In the rows, 128 means zero.
Rotation paths and how fast each direction turns (degrees a step):
Each turn is a multiple of 5 degrees from 10 to 175, or 0.

[138 123 121 125 140 136 136 114 120 111 116 147 117 128 126 129 126 146
 134 122 144 128 124 129 128 127 116 128 111 125 136 128 131 134 141 117
 130 144 131 137 137 125]
[151 132 117 133 140 137 140 125 129 111 118 140 122 132 124 130 124 148
 130 126 129 126 135 121 131 129 118 126 117 134 152 127 128 140 140 122
 127 140 133 136 138 121]
[147 129 122 120 142 132 138 121 121 113 117 145 121 127 125 128 124 148
 134 122 138 127 121 126 127 122 119 119 117 120 140 115 135 132 137 112
 130 137 135 139 138 130]
[145 126 121 129 137 136 133 114 128 108 118 145 118 135 126 127 121 148
 134 119 135 128 128 126 131 131 119 127 111 131 142 135 125 137 144 122
 130 143 131 136 134 122]
[145 130 117 132 144 135 145 127 124 113 115 139 122 127 120 130 130 147
 130 126 136 125 131 124 129 122 116 125 114 127 150 118 135 138 133 117
 128 139 133 138 141 123]
[152 129 121 123 136 138 131 117 122 110 119 147 118 131 130 130 116 148
 136 123 133 125 124 127 128 127 122 121 118 128 138 124 131 134 141 117
 128 144 136 138 137 130]
[142 126 122 130 142 130 140 120 130 111 116 139 122 132 118 125 127 150
 131 114 136 132 131 125 131 127 116 124 108 126 146 130 129 137 140 118
 132 135 130 137 136 119]
[144 128 118 129 142 140 139 122 118 111 115 146 118 126 128 134 125 143
 131 131 139 122 128 125 127 127 118 130 116 129 142 121 132 137 137 118
 127 146 135 137 140 128]
[155 133 123 124 136 133 135 120 131 112 120 142 121 134 123 127 120 150
 134 117 128 128 128 124 131 127 121 119 117 129 148 124 130 136 139 117
 129 136 133 137 136 125]
[137 122 121 127 143 133 138 118 122 111 116 144 119 128 123 127 129 147
 132 119 143 130 125 129 129 124 114 126 109 122 136 125 133 134 139 115
 131 141 131 138 137 125]
[150 131 117 132 140 140 137 122 127 109 118 143 119 133 128 132 121 146
 131 129 131 123 132 122 129 132 119 128 117 136 149 126 127 140 141 124
 127 144 134 135 137 125]
[149 131 122 123 142 131 139 123 125 113 118 142 122 128 122 127 124 150
 133 118 133 128 125 125 129 121 120 118 116 121 143 116 136 134 135 113
 129 134 132 139 139 127]
[142 124 121 128 138 136 131 113 123 109 116 147 116 131 127 128 121 147
 135 122 139 128 126 129 130 130 118 128 112 129 139 133 127 137 144 121
 129 144 132 136 135 124]
[146 131 117 133 143 134 144 128 127 113 116 139 123 130 121 129 128 147
 129 124 131 127 133 122 131 126 117 125 115 130 153 122 132 139 136 118
 128 136 132 138 140 122]
[149 129 121 120 139 137 133 118 119 111 118 148 119 129 129 131 119 147
 137 124 137 125 122 126 127 125 121 122 118 125 136 121 133 133 138 115
 130 142 134 138 138 131]
[145 127 122 129 139 132 136 117 132 110 118 142 121 134 120 125 123 149
 132 115 134 132 131 125 132 129 118 124 110 130 146 133 126 137 142 120
 131 137 131 136 134 120]
[141 129 117 128 144 138 142 125 119 114 113 143 120 126 123 132 129 144
 131 130 139 124 128 126 127 123 117 128 115 126 144 119 135 137 135 117
 127 143 133 137 141 128]
[155 131 121 123 135 135 131 118 127 109 121 145 120 134 127 129 117 148
 135 119 129 128 126 123 130 129 122 119 119 130 143 126 128 136 141 119
 128 140 134 137 135 127]
[139 124 121 128 144 130 141 120 125 113 115 142 122 129 119 126 129 148
 132 117 141 131 127 128 130 124 115 125 107 122 142 125 132 135 138 115
 131 137 130 139 137 123]
[127 129 125 133 130 132 131 133 127 129 127 127 129 127 128 131 130 126
 126 135 127 125 132 126 127 128 127 132 130 132 132 127 128 131 126 130
 126 130 128 127 130 127]  120
[133 126 127 125 123 130 133 126 131 128 129 128 124 125 128 126 128 128
 126 129 129 131 127 122 129 128 125 132 128 127 128 131 132 125 123 128
 128 129 124 128 126 129]  0
